These are runs of 6 systems, one row a step. Runs of the same system follow the same rule from any start.
run 1, Q, 6 rows:
[[-34   1 -58  -1 -18  -3  25   5  23  -5 -18  11 -33  -4  -5  25 -15 -42
  -26 -12  24   8 -59 -27  -9  20  36 -35  53 -25   5  40]
 [-65  47 -21  28  23   0  13  10 -37  10  -8  13 -67  -3 -19  61  15 -57
   13  15 -13 -16 -51 -48 -47 -10  -2 -58   4   7 -14 -10]
 [-23  64  31  35  38   7 -22   4 -37  22   2   4 -43  11  -8  23  38 -17
   35  17 -50 -36   7 -11 -46 -24 -36 -22 -50  27 -19 -52]
 [ 19  10  69  12  11  22 -31 -11 -27  22  12  -7  24  -2   5 -40  24  37
   31  14 -38 -19  56  34  -7 -12 -60  23 -62  28 -10 -44]
 [ 52 -43   4 -19 -29  22 -30 -17  33   4  -7 -19  73   5  12 -80   3  69
   -8  -8   0  16  67  54  44  12  -9  70 -13  13  14   1]
 [ 12 -65 -42 -27 -41  -4   2 -16  57 -12  -4  -1  50 -15   3 -34 -38  34
  -31 -13  44  53  12  -1  64  22  50  47  46 -14  25  46]]
run 2, J (6 x 32):
[[-43  45  -3  30  22  13   8  14 -40  17  -3  13 -53   0  -7  37  19 -44
   14   5 -30 -31 -49 -22 -53  -4 -28 -47  -9  -3 -12 -16]
 [  9  29  52  22  23  -8  -4   5 -24   9   0  -8 -17   5  21 -11  -2   7
   17 -12 -37 -64 -14  18 -35  -5 -65 -36 -42 -10  -5 -34]
 [ 46 -23  51 -10   9  -5 -19  -1  -3   7   0 -13  43   7  32 -34 -16  41
    9 -17 -12 -28  36  42  12  11 -38  24 -36   2  11 -14]
 [ 30 -45  -4 -22 -22   4 -29 -20  33   0  -1   0  68  -2   9 -45  -9  55
  -10 -10  17  29  58  26  50  11  31  64   1  12  17   8]
 [-21 -27 -60 -12 -34  20  -5 -10  35  -1  -8   8  23  -6 -35 -10   5   6
  -29  12  29  65  16 -21  34   1  49  33  39  14  -2  34]
 [-64  19 -65  17 -18  20  20  -8  14   7 -10   8 -40 -17 -31  23  14 -43
  -25   8  11  28 -56 -42 -11  -9  33 -30  54  -1 -15  14]]
run 3, K (6 x 32):
[[ -3 -28 -46 -11  -4 -33  24   5  25 -23  -1  12  -8  -8  14  25 -36 -10
  -22 -20  42  13 -19 -15  20  23  59 -16  47 -13  16  37]
 [ 12 -47 -31 -22 -25   4  -7  -6  40  -7  -6   4  43  -6   0 -16 -22  24
  -20  -2  43  47  32  -3  50   8  51  51  32   4   9  30]
 [ 15 -25   4  -8 -32  33 -39 -21  30  10  -7 -12  60   0  -9 -62  19  50
   -8   5  -3  31  67  33  31  -7  -8  64 -12  27  -4  -5]
 [ 10  15  54  14   0  37 -34 -13 -20  26   0  -6  24   4  -7 -46  31  31
   24  14 -43 -21  43  23 -18 -13 -69  22 -61  23 -13 -44]
 [ -6  54  53  30  37 -10  -5   5 -34  11   3  -5 -40  14  24  16  16 -22
   24  -2 -40 -60 -18  13 -56  -9 -52 -46 -46   3 -12 -48]
 [-30  35   2  16  45 -35  30  17 -45  -8   0  19 -77   2  14  78 -20 -55
   20  -9  -3 -34 -67 -35 -54  -3   4 -79   5 -14  -3  -9]]
run 4, A, 6 rows:
[[-11  22   2  17 -15  44 -14  -5  -5  31 -27  -5  -3 -17 -15 -34  20   1
   -2   1 -30 -12 -15   2 -13  -8 -55   0 -13   1 -13 -23]
 [-37  16 -17  20 -16  36 -26  -8   8  24  -6   3   0  -7 -41 -12  35  -8
    3  21 -20  29   9 -15   0 -17  -1  21   4  22 -18 -22]
 [-36   0 -25   2   1   9 -12  -4  -5  -8  22  14  -1   0  -8  20   6  -2
    2  22  12  45  32 -16   3 -12  52  13   9  26 -10  -4]
 [  1 -20  -2 -10  18 -39   8   1  -8 -19  26  14  -3   8  22  34 -33  -1
   17  -4  23  11  25   3   4  10  46  -8   8   2  12  12]
 [ 26 -10  19  -4  14 -34  14  12  -9  -2  -3   3  -6   3  41  13 -43  10
    5 -27   2 -43 -12  16  -4  18  -2 -19  -4 -18  17   5]
 [ 13  17  15  12  -1   5   9   4  -3  13 -21  -5  -6  -5  16 -26 -16  -4
    0 -17 -15 -50 -37  12 -11   5 -57 -23  -6 -28   3  -5]]
run 5, E (6 x 32):
[[ 14 -34 -25 -18 -29 -13  11  -9  42  -6 -12  -5  28   0  13 -24 -39  16
  -33 -26  29  10 -12   7  40  21  27  12  38 -21  15  36]
 [-33  -8 -54  -1 -14  -3  11  -5  17  -2   2   9  -9  -6  -9  20  -1 -17
  -19   6  30  38 -11 -29  17  -4  57   0  41   1  -6  31]
 [-62  24 -21  20  16  14  -4   7 -30  13  19  24 -33   3 -30  52  22 -34
   18  33  -6  36   6 -39 -25 -19  31 -13   6  31 -26 -13]
 [-23  41  27  26  38   8 -19  13 -31  13   8  13 -22  10  -8  28  28 -12
   43  22 -34 -14  31  -8 -30 -23 -17 -12 -41  31 -19 -39]
 [ 28  14  65   9  25  -8 -14   2 -22   5   2  -9   7   4  30 -17  -6  26
   26  -6 -29 -45  20  31 -18  -3 -60  -6 -49  -4  -3 -31]
 [ 52 -16  23 -18 -17 -12   7   1  14   2 -27 -17  29  -2  44 -50 -37  29
  -10 -42  -8 -54 -22  46   7  29 -53  -2  -4 -36  22   8]]
run 6, Z (6 x 32):
[[ 31 -34 -10 -19 -19 -15  -7  -9  37  -7 -16   4  40  -5  16 -33 -30  28
  -27 -25  14   6  13  25  38  13  15  25  22 -11  16  16]
 [ 11 -12 -19  -6 -50  35 -15 -26  33  16 -31 -11  39  -7 -13 -63   6  28
  -25 -15 -12  -1   2  18  22  10 -31  35   4  -3   5  10]
 [-28  37  -5  22 -19  51 -18 -12  -7  34 -25  -7  -1 -10 -35 -37  37   1
    0   9 -39 -10 -23   1 -15  -7 -65   1 -15  10 -17 -23]
 [-36  55   7  27  24  21 -14  11 -28  23  -5   3 -33   8 -13  27  37 -26
   26  24 -37 -20  -5 -19 -39 -20 -22 -24 -31  23 -14 -39]
 [-27  20  14  17  46 -25  -3  12 -40  -4  30  22 -42   9   6  68  -4 -28
   34  25   6  -1  14 -26 -30 -17  37 -38 -14  24 -11 -20]
 [  1 -28  -6 -14  27 -56  14  11   0 -30  24  20  -9  13  29  55 -40   1
   10 -10  38  15  21  -9   9  12  83  -5  22   8  21  21]]

Name the system that made each run.
run 7, 5 rows:
[[-11  49  27  26  27  -5  -4   9 -31  16 -10   1 -39   6   9  14  15 -18
   22  -2 -35 -58 -30   2 -45  -9 -55 -46 -27   2  -8 -39]
 [ 41   4  71   4  14  -5 -10   1 -23  10   3 -16  17   6  36 -31 -10  35
   20 -14 -25 -50  20  40 -14  -5 -67   4 -45  -4   6 -31]
 [ 52 -39  19 -21 -14   4 -25 -15  23   2   3 -17  66  12  26 -58 -10  57
   -1 -12   4   3  60  48  35   8  -1  56 -20  11   9   2]
 [  3 -51 -37 -17 -36  19 -15  -9  48   0  -9   7  53 -14 -17 -31  -4  28
  -21   5  33  56  41  -4  58   8  50  62  28  14   5  21]
 [-50 -10 -79  -3 -24  27   8  -6  36   1 -15  11 -20 -13 -36  12   9 -32
  -27  15  34  54 -38 -42  10   4  50   1  56   5 -10  29]]
 | J
run 8:
[[-14  31  26  19  28 -10   4  12 -32   6  12   8 -28   5  12  25   2 -15
   26   7 -21 -39 -14  -6 -34  -7 -17 -28 -21   3  -5 -31]
 [ -5  -1  25   7  39 -28  -2  11 -24  -8  33  18 -10   8  25  40 -21   5
   26  11   5  -3  29   3 -12  -6  31 -14 -17  19   0 -19]
 [  7 -34  -6 -13   2 -26  -3  -2  13 -16  18   6  20   6  12  20 -26  15
   -4  -2  33  26  39   4  23   6  60  17  11  12  10  17]
 [  5 -29 -39 -16 -36   5  -6 -10  32   2 -18   0  37  -5  -5 -28 -16  16
  -25 -16  20  22   0  -1  34  13  21  32  35  -9  10  28]
 [ -8   3 -22  10 -43  35  -2 -14  32  20 -36 -12   7 -12 -11 -53   2   3
  -30 -14 -11 -10 -35   3   9  11 -29   9  25 -19  -2  14]]
 | Z
run 9 (5 x 32):
[[-30  42  21  28  -8  63 -37  -9 -19  37 -14  -6   3  -2 -31 -38  56   4
   20  28 -50  -8  21  -2 -22 -20 -71  24 -47  33 -23 -46]
 [-63  46  -2  30  33  26 -24  10 -52  20  16  26 -35  11 -36  56  54 -36
   39  43 -22  18  29 -37 -47 -32   5 -13 -33  55 -28 -41]
 [-55  17 -19  20  49 -29   7  17 -25  -4  33  39 -51   6  -9  98 -13 -46
   27  26  20  20   8 -55 -18 -24  80 -40  19  30  -8 -10]
 [  7 -32 -34 -27  15 -69  38   8  24 -43   9  22 -16   8  39  61 -69 -15
   -9 -20  62  11 -18 -18  28  22  95 -28  61 -29  21  54]
 [ 50 -59 -14 -34 -31 -40  34  -6  56 -37 -20 -17  32 -15  50 -47 -83  38
  -47 -57  40 -22 -47  38  53  44  16   0  58 -66  37  51]]
 | Z
run 10:
[[ 28 -19   3  -9 -16  -8   3  -6  19   0 -25 -10  26  -3  26 -34 -28  25
  -16 -28   4 -31  -1  27  15  15 -20  13   4 -17  14   9]
 [ 25 -17  28  -8  20 -26  -7  14   1  -2   3  -1  19   3  34  -2 -26  21
   13 -15  -5 -24  29  24  10   5  -3   7 -22   1  10 -12]
 [-13  10  25   9  32  -6 -18   5 -21   8  26  19  -7   5   9  28   2   5
   36  18  -7   2  37   0 -12 -20  12  -5 -23  26  -3 -36]
 [-45  28  -6  32   8  18  -7  12 -34  13  11  23 -35   3 -24  39  25 -33
   29  23 -12  12   7 -23 -27 -19  10 -19  -9  28 -16 -23]
 [-47  24 -36  22  -7  23   8  -7   2  16 -14   5 -33  -2 -26   5  23 -32
   -6  11 -12  14 -42 -26 -25  -5  -2 -25  24  -2 -18   3]]
 | K
run 11, 5 rows:
[[-42   0 -38   8 -30  46 -25 -17  25  17   0   9  28 -12 -39 -30  33  12
  -14  19  -1  60  25 -11  25 -16  24  48  12  26 -17  -6]
 [ -4 -34  -4 -12   4  -9 -20  -6   6 -15  34  18  26   5  -1  22  -2  24
    8  18  24  47  74   4  27 -14  69  47   1  30  -3  -3]
 [ 24 -18  41  -5  40 -52  -2   9 -24 -15  34  18   3  16  49  43 -41  13
   29  -6  10 -15  48  12   7   2  45  -7 -20  11   9 -19]
 [ 22  18  51  11  38 -47  14  15 -27  -9  13   6 -39   5  47  33 -39  -6
   20 -21 -14 -59 -33   9 -31   7 -24 -54 -21 -32   6 -16]
 [-14  43  -3  23   3   3  22   8  -6  20 -31 -10 -45  -8   5 -14  -9 -29
   -4 -19 -26 -59 -91  -6 -34   3 -73 -57   3 -35  -2 -10]]
 | A
run 12:
[[   2  -38  -24  -17   15  -50   19    9   14  -31   26   19   -3    7
    32   50  -46   -3   -5   -9   45   27   18  -13   22   14   89   -9
    38   -1   17   27]
 [  28  -57  -27  -24  -26  -27   15  -11   49  -20  -15  -12   29   -9
    27  -32  -58   24  -34  -34   42   -1  -20   15   50   27   31   17
    47  -36   20   46]
 [  28  -25  -14  -23  -57   20   -2  -22   37    6  -44  -33   36   -8
    17  -97  -12   31  -42  -40  -14  -27  -32   44   23   33  -56   18
    21  -44   22   26]
 [   6   31   29   22  -24   58  -24  -18  -14   43  -28  -18   14  -10
   -17  -77   39   17   -2    5  -46  -30  -17   23  -32   -3 -112    6
   -39    1  -12  -36]
 [ -26   63   38   30   25   41  -40   12  -45   29    0   -2  -24   13
   -27    8   68  -12   35   33  -54  -20   40   -7  -48  -28  -49    1
   -71   47  -24  -67]]
 | Z
run 13, 5 rows:
[[ 21 -31 -24 -16 -63  33  -2 -24  46  11 -35 -26  49 -16   5 -84  -5  39
  -41 -21  -2  -3  -9  28  39  25 -28  34  29 -30  14  29]
 [-11 -49 -60 -18 -42  20  -1 -12  46  -6  -8   5  39 -13 -20 -33 -17  13
  -24  -1  36  64  16 -11  50  11  48  44  48   1  11  33]
 [-47 -13 -45  -8   5 -11  -5   1   9 -20  29  29  -2  -3 -25  55   4 -14
    7  31  31  72  39 -49  26 -22 110  27  39  33  -9   4]
 [-41  32  10  31  70 -28 -10  20 -51  -1  38  40 -45  15  -6  99   4 -36
   48  30  -2  12  39 -36 -36 -30  55 -32 -29  57 -18 -33]
 [  7  59  72  25  72 -35  -6  11 -53   4  14   0 -48  20  36  55   4 -20
   40   2 -37 -71   4  17 -66 -16 -35 -52 -62   5 -12 -49]]
 | E
